In the rows, 128 means zero.
One turn moves every row onto another: examples first, then more rows asked
Z_134: [114 152 149 143 110 119 129 115 115 107 127 114 116 101  86  94 140  85
 118 159 133 123  95 120 136 165 116 120 119  83 128 151 114 124 132 138
 120]
Z_193: [118 132 118 163 150 102 158 118 115 137 112 126 108  71 116 123 118 137
 136 124 136 144 107 108 116 143 119 124 119 117  99 108 132 159 147 126
 152]
Z_806: [127 145 137 146 146 132 138  80 107 122 174 114 167 110 110  90 111 132
 126 146 132 157  88 130 130 126 123 121 133 146 125  98 175 110 105 132
 116]
Z_943: [113 154 109 166 173  87 147  98 118 143 143  88 140 113 120  81 140 129
 115 115 139 148 106 134 108 146 124 146 114 130 136 117 147 143 131 127
 135]
Z_277: [124 141 146 141 170 109 153  81 130  90 168  97 130 119 112 113 119 125
 103 120  85 127 139 105 121 133 129 123 128 158  88 137 106 117 120  99
 139]
Z_157: [112 155 150 148 108 122 143 121 119 115 135  98 121 100  87  98 136  78
 111 159 138 125  94 127 141 161 106 132 116  91 136 141 114 122 128 131
 127]
Z_335: [124 122 143 138 146 148 141 136 119 117 129 128  96  81 119 148 115 119
 112 138 112 161 107  98 141 151 108 155 138 137  92  93 116 120 114 110
 121]
Z_961: [134 158 111 138 151  89 139 109  99 127 168 109 103 125 122 110 120 147
 130 133 117 143 140 135 131 167 150 114  95 138  83 102 138 114 156 138
  95]
Z_757: [146 141 130 162 127 137 122 113 105 145 127  98 103  86 122 121 121 104
 138 142 150 130 118 145 135 200 122 120 113 108 123  93 129 131 130 163
 114]
Z_165: [149 144 126 163 156 114 138  73 126 100 182 108 132 127 147 125 103 146
 102 137 107 131 133 109 114 150 168 109 135 152  95  93 133 121 121 140
 111]
Z_601: [105 149 144 170 149  96 115 110 111 145 149  97  97 107 108 139 133 114
 117 155 138 135 114 134 117 159 157  81 125 123 103 107 133  96 128 164
 120]
Z_493: [123 150 132 136 167 138 124 112 121 128 153 104 131 122 124 111 139 100
  88 114 108 168 109 128 124 154 115 169 128 157 119 106 132  88 100 118
 106]
Z_880: [108 138 133 185 122 101 147  66  95 124 145 129 149  86  95 134 127 132
  97 108 144 126  97 133 126 152 123 107 142 121 108 110 154 121 129 123
 126]
Z_546: [103 140 133 183 119 102 146  59  86 121 142 111 142  95  93 134 128 132
  88 108 136 131 105 121 118 161 120 110 139 121 114 116 149 134 121 114
 114]
Z_595: [130 120 138 141 152 139 139 124 111 120 137 137 100  83 110 141 108 109
 111 134 115 160 106  92 144 168 117 158 147 138  93  87 102 113 118 114
 123]
Z_147: [114 159 105 159 169  91 139  93 117 149 137 101 144 109 120  84 143 118
 110  99 132 150 110 134 102 145 125 135 108 140 126 124 152 127 134 130
 138]
Z_53: [156 138 135 136 123 147 160 100 142  75 153 119 155 116 128  97  98 105
 111 127 101 125 121 115 110 145 112 158 111 106 113 118 113 136 123 125
 121]
Z_610: [115 155 143 173 131  88 120 108  97 144 161  86  98 105 113 133 126 104
 111 158 133 136 118 140 135 168 156  79 115 127 103 102 133 103 124 151
 120]
Z_785: [148 150 154 144 149 141 136 131 108 124 146 120 133 133 136  95  95  97
 125 170 119 175 101  89 148 136 130 130 146 131 110 115 149 115 133 107
 119]
Z_98: [123 148 157 145 108 119 132 120 115 117 131 104 116 102  87  93 117  83
 124 160 134 122 103 125 137 178 109 128 123  84 129 142 116 127 127 138
 122]
Z_749: [141 163 116 137 149  94 131 121  89 134 161 113 117 124 112 106 120 145
 127 132 106 143 134 147 125 166 146 110  89 142  82 111 131 106 151 132
 102]
Z_305: [126 147 140 154 140 127 135  72 103 125 171 116 162 112 114 101 121 125
 139 144 137 158  97 135 136 123 118 130 139 141 124  95 164 119  93 129
 101]
Z_485: [145 147 131 161 149 126 142  86 124 102 181 108 133 119 151 128  95 150
  98 139 112 134 136  98 106 157 163 112 119 152  94  88 145 115 123 143
 117]
Z_511: [135 140 161 182 129 110 147 116 101 112 115 126 112 113 119 141 109 100
  75 131 131 149  98 106 128 160 126 116 146 105  99 127 125 129 153  94
 134]
Z_607: [137 163 116 141 161  88 142 119  94 136 161 114 108 121 117 117 118 136
 123 137 110 141 138 144 134 159 141 108 106 138  82 113 141 103 162 130
  95]
Z_416: [156 138 132 133 122 143 142 101 133  69 148 121 162 119 127  90  92 113
 116 132 118 115 131 112 119 139 124 148 133 110 108 122 111 141 116 118
 120]
Z_851: [114 150 150 170 146 100 124 100  97 142 153  91 105 102 114 138 131  99
 113 159 140 128 117 142 129 161 159  89 119 129 106 105 136  85 121 161
 130]
Z_504: [112 146 153 138 107 127 133 123 124 112 132 110 105  96  89  96 132  81
 125 145 126 138  97 130 128 165 114 119 116  71 116 134 111 122 123 139
 121]
Z_682: [124 140 160 132 162 108 126  84 144  89 171 105 143 129 109  97 124 132
 110 134  93 130 135 108 116 138 121 126 119 151  81 130 108 116 121 104
 140]
Z_441: [133 137 138 159 130 161 115 100 151  97 135  93 116  82 121 109 129  91
 106 132 137 112 134 107 130 149 102 128 139 118 118 118 115 140  93 119
 156]
Z_24: [150 152 114 166 134 155 136 112 115 140 125 106  98  92 115 121 120 110
 119 145 154 130 114 151 139 196 121 103 117 104 120 100 138 131 141 152
 112]
Z_698: [154 148 163 142 150 141 137 135 108 112 144 112 132 137 132  99  95  98
 105 165 119 178  90 107 135 132 127 130 135 131 113 114 147 119 129 101
 123]
Z_927: [136 160 117 145 149 100 148  98  98 125 165 116 114 127 115 113 113 155
 129 133 119 150 135 157 125 170 145 107  95 135  79 115 128  98 151 131
 107]
Z_89: [123 149 118 153 160 127 121 115 121 130 154 108 128 126 128 100 137  91
  89 119 119 167 114 125 137 150 121 166 124 154 128 104 123  87 100 106
 107]
Z_737: [150 144 123 164 137 147 125 112 113 146 129 118 101  87 120 107 114 119
 133 138 148 136 121 150 132 198 115 115 121 103 131 104 132 130 133 166
 116]
Z_621: [134 145 158 134 171 100 144  88 139  87 166  93 121 125 108 107 131 125
 106 130  87 122 132 109 116 135 124 133 126 157  84 127 105 119 121 108
 136]
Z_403: [134 138 158 174 136 106 152 117  87 119 110 112 121 116 120 132  94  91
  80 123 125 148 114 100 132 158 126 112 146 110 100 121 123 130 158  99
 135]
Z_104: [149 147 131 160 130 142 113 120 109 153 125 112 102  92 125 106 120 111
 137 142 150 135 111 143 133 190 107 119 121  99 121  98 142 133 133 158
 102]
Z_191: [123 146 147 127 171 102 143  88 140  81 167 102 130 128 116 101 117 121
 112 123  97 125 146 113 123 128 132 132 126 154  96 128  96 122 122 108
 132]
Z_228: [116 146 143 171 139 103 127  99 101 147 159  92  93  98 120 135 133 105
 109 155 141 151 107 133 139 166 158  89 117 126 112  96 128  88 120 154
 127]
Z_836: [147 135 125 155 157 117 134  88 118 105 175 122 137 120 151 128  99 152
 102 131 123 144 131 101 105 150 172 112 127 146  87  86 136 118 126 139
 119]
Z_598: [114 130 113 152 145 102 151 121 101 129 125 112 119  65 106 124 111 137
 134 124 140 142 109 103 115 149 124 128 126 117  90  95 131 165 141 119
 153]
Z_151: [137 133 157 152 141 163 112 106 156 101 130  93 128  91 114 106 130  82
 100 143 133 110 120 109 131 153 100 122 135 119 117 109 116 148 105 121
 147]
Z_381: [126 135 143 150 130 161 112 101 146  99 132  94 126  89 113 106 128  86
 113 135 131 115 128  98 129 166 111 133 134 124 131 126 102 142  97 119
 149]
Z_143: [129 128 147 160 129 166 115  93 142 102 135  94 129  87 123 102 124  95
 116 124 131 120 119 105 119 155  99 130 137 120 120 120 112 145  87 118
 151]
Z_22: [157 142 145 133 124 134 151 105 135  63 142 127 157 115 132  91  97 117
 111 129 113 127 124 119 114 134 117 145 119 107 110 115 105 148 127 124
 113]
Z_426: [149 140 140 130 134 132 151 111 133  71 146 127 168 121 120  94  98 120
 104 131 124 116 122 110 109 136 118 157 126 114 110 121 115 150 131 123
 119]
Z_108: [146 147 117 167 160 123 137  91 131 107 173 106 146 123 146 137 104 143
 100 141 109 122 138 108  98 139 159 117 117 158  99  96 139 110 129 144
 119]

Z_682 moves to Z_53
Z_485 moves to Z_621
Now find these:
Z_785 moves to Z_595
Z_157 moves to Z_104
Z_511 moves to Z_193
Z_98 moves to Z_757

One turn moves every row onto another: examples first, then more rows asked
Z_479: [109 156 105 143 147 141 156 119  99 116 123  83 124 109]
Z_309: [120 162 100 161 143 160 154 119 120 111  94 135 116 107]
Z_429: [114 163  99 166 149 152 145 118 117 123  98 131 113 104]
Z_518: [117 159 109 151 132 136 159 106 105 117  95 113 109 111]
Z_282: [109 132 107 125 115 157 101 115 147 106 115 158 118 147]
Z_470: [101 100 114 143 167 162  92 133 146 126 145 119 126 122]
Z_787: [101 155 109 159 165 161 147 122 120 120 115 122 123  82]
Z_783: [ 91 109 112 138 162 164  95 119 155 124 148 111 134 127]
Z_265: [ 94 113 120 108 137 146 119 121 130 113 155  85 135 127]
Z_240: [114 165 104 155 142 154 147 113 117 116  97 138 110  98]
Z_615: [104 112 138 117 126 134 109 101 124 118 132  82 138 128]
Z_19: [117 157 114 146 133 147 159 111 108 106  97 109 110 113]
Z_573: [107 154  93 160 162 157 140 130 112 121 124 106 135  91]
Z_576: [100 105 133 117 149 139 115 118 129 115 142  85 121 138]
Z_968: [109 151 106 163 170 163 151 129 122 117 108 113 127  93]
Z_351: [105 127 127 102 113 136 117 106 131 102 129 112 117 155]
Z_300: [104 151 115 151 156 137 158 112 105 123 112  91 119 101]
Z_109: [100 158 124 143 158 145 157 114 112 119 120  96 118  91]
Z_195: [116 118 126 117 112 137 114 105 128 108 119 122 100 159]
Z_348: [115 117 107 143 130 163  89 121 147 118 116 156 110 143]
Z_627: [ 77 124 137 125 150 136 102 121 135 102 140  94 145 129]
Z_447: [112 126 112 121 107 140 110  95 138 105 124 124 110 160]
Z_95: [122 130 122 125  97 139 102  96 127 111 106 128 125 144]
Z_398: [108 152 116 146 158 146 164 118 110 113 112  87 123 101]
Z_509: [117 122 108 150 129 162  84 115 144 124 110 152 134 122]
Z_538: [112 162 117 138 137 142 163 105 107 111 105 114 105 106]
Z_146: [115 164  83 167 143 161 138 126 113 117 105 132 117 104]
Z_26: [ 88 115 129 112 153 151 109 123 141 113 147  91 134 135]
Z_699: [ 94 120 107 135 159 170  92 132 159 118 140 139 138 126]
Z_788: [ 83 131 119 144 159 157  84 132 149 112 128 136 144 121]
Z_326: [107 120  96 144 132 167  89 116 153 115 125 152 118 140]
Z_946: [ 96 108 122 143 157 157  91 120 143 131 140 110 153 107]
Z_716: [105 154 102 165 171 150 145 120 119 127 109 111 123  90]
Z_669: [116 128  95 131 115 163  99 121 144 108 122 157 121 136]
Z_773: [ 92 112 126 114 137 140 113 104 138 112 146  84 122 143]
Z_297: [ 97 114 102 135 154 169  98 137 150 119 149 124 142 115]
Z_210: [117 126 114 103  99 140 118 109 128 103 130 118 116 149]
Z_786: [120 163  97 147 122 144 151 113 102 110 103 112 115 117]
Z_234: [ 96 140 134 112 113 126 109 106 126  95 119 113 123 149]
Z_949: [ 99 144 113 137 121 146  91 116 143  97 106 153 123 142]

Z_576 moves to Z_470
Z_265 moves to Z_297
Z_518 moves to Z_300
Now find these:
Z_787 moves to Z_240
Z_282 moves to Z_351
Z_968 moves to Z_309
Z_615 moves to Z_946
Z_573 moves to Z_146
Z_773 moves to Z_783
Z_949 moves to Z_234

One turn moves every row onto another: examples first, then more rows asked
Z_997: [109 123 179 142 165  84 106 121 132 155  77 116 113  80 109 121 107 100]
Z_173: [122 143 152 150 145 110 134 125 146 125 112  57  88 109 101 111 148 121]
Z_526: [107 132 185 134 116  91 162  83 123 130 108 111 113 103 122 117 146 132]
Z_728: [105 157 183 142 161  81 117 116 122 147  96 126  84 100 106  99 109 102]
Z_394: [ 91  87 180 135 123  89 119 115 140 126 105 133 125 128  88 126 116 127]
Z_306: [125 125 146 172 100 101 124 136 144 122 125 122 107 115 120 121  98 158]
Z_422: [113 161 176 127 155 132 104 118 148 128 127 118  92 134 124 130 121 107]
Z_974: [131 125 152 158 124 139 132 121 136 112 112 152 119 104 145 118 134 125]
Z_599: [129 110 154 148 144 115 100 153  94 128 112 123 101  91 125 105 124  95]
Z_938: [137 114 160 165 141 140 105 129 131 122 102 137  80 103 114 119 163 118]
Z_266: [135 143 171 152 126 118 136 128 136 113  97 129 131 121 147 109 109 153]
Z_727: [112 140 153 124 132 109 142 113 107 129  99  75  77 115  93 106 141 130]
Z_724: [106 121 166 161 118  72 115 118 145 176  95  88 100 114 106 104 113 110]
Z_619: [134 154 162 147 137 136 134 119 149 142 116 127  99  78 144  96 139 121]
Z_809: [117 125 162 150 121 141 134 123 177 127 106 117  85 127 113 108 137  89]
Z_208: [140 148 121 146 129 117 108 107 115 115 102  97 103  99  95 104 121 126]
Z_795: [ 93 118 161 121 134  99 133 140 122 125  66 126 116 105 145 121 116 121]
Z_217: [117  85 165 155 152 110 126 132 151 134 105  94  75  96 143 109 112 105]
Z_308: [116 137 146 136 131 103 137 108 101 133 125  88 116  96 134 138 102 123]
Z_622: [116 119 161 145 124 114 113 127  98 132 105 170 107 102 132 117 118 125]
Z_886: [ 89 136 184 113 150 105 128 102 119 137 100  89  86 102  96  97 130 128]
Z_559: [136 120 160 174 136 123 136 122 162 126 112 131 111 114  71 111 117 131]
Z_840: [124 138 155 144 104 110 116  97 120 144 111 121 102 133  82 111 158 140]
Z_918: [ 94 101 164 172 132  86 127 119 164 159 111 102 115 115 108 129 134  94]
Z_276: [149 109 166 168 118 116 116 114 143 147 155 105 110 118 109 115 116 110]
Z_222: [122  97 205 129 141 115 120 143 152 147 128 114  89 113 134 118 141 114]
Z_187: [106  81 175 145 129 108 128 120 122 144 116 111 123  71 129  97 115 110]
Z_82: [100 148 167 116 144 125 131 130 118 137 123  74  94 126 119 112 136 113]
Z_991: [112  84 182 163 123 136 126 102 149 154 117 124 106  99 119 122 150 132]
Z_242: [ 91 138 163 148 124  90 113 130 119 125 113 154 120 116 126 115 119 159]
Z_605: [119 115 186 140 165 119 101 135 149 147 108 133 100 103 107  82 155 116]
Z_905: [102 126 160 136 138 107  94 114 102 164  92 132  97 117 150 120 138 122]
Z_842: [ 88 139 170 151 130  69 115 141 137 110  82 130 100 122 114  98 110 126]
Z_800: [126 149 135 159 137 134 140 163 134 148 100 126 101 106 122 128 113 128]
Z_15: [117  92 163 152 130  72  98  92 135 110 100 117  95  97 112 100 128 109]
Z_137: [113 149 169 162 131 121 130 129 182 126 108 115 109 105 114 116  97 152]
Z_735: [117 134 163 113 130 104 129 114 110 136 110  66 101 111  88 119 133 135]
Z_533: [117 130 160 146 119 115 114 110 189 129 105  81 102 121 123 115 131 114]
Z_261: [136  97 145 175 105 114 121 121 146 136 122 130 130 100 124 127 126 133]
Z_611: [103 160 174 161 148 113 122 141 135 140  88 131 107 141 136 132 114 141]
Z_898: [119 116 157 178 127  91 121 108 126 117  89 136 121 127 109  91 102 149]
Z_141: [108 116 173 160 115  96 112 131 150 137 108 106 124 142  98  99  81 132]
Z_449: [130  93 160 164 116  89 114 111 118 134  90 144 122  88 112 104 111 130]
Z_994: [120 144 172 117 142 137  98 141 134 147 101 132  82 108 111 123 107 100]
Z_696: [100 143 151 139 145 115 148 105 113 141 119  81  89 121  91 118 149 133]
Z_415: [108 139 162 127 151 110 140 100 124 131 117  70 112 105  88 116 143 137]
Z_27: [110 123 171 150 145  97 117 105 126 158 107  70  86 118  76 117 135 135]
Z_591: [103 100 143 163 166 116  92 138 134 160 112 112  84 103 114  97 123 113]

Z_622 moves to Z_449
Z_696 moves to Z_727
Now find these:
Z_991 moves to Z_938
Z_242 moves to Z_898
Z_842 moves to Z_141
Z_619 moves to Z_905
Z_840 moves to Z_208
Z_217 moves to Z_222
Z_994 moves to Z_997
Z_422 moves to Z_728
Z_800 moves to Z_795
Z_173 moves to Z_82

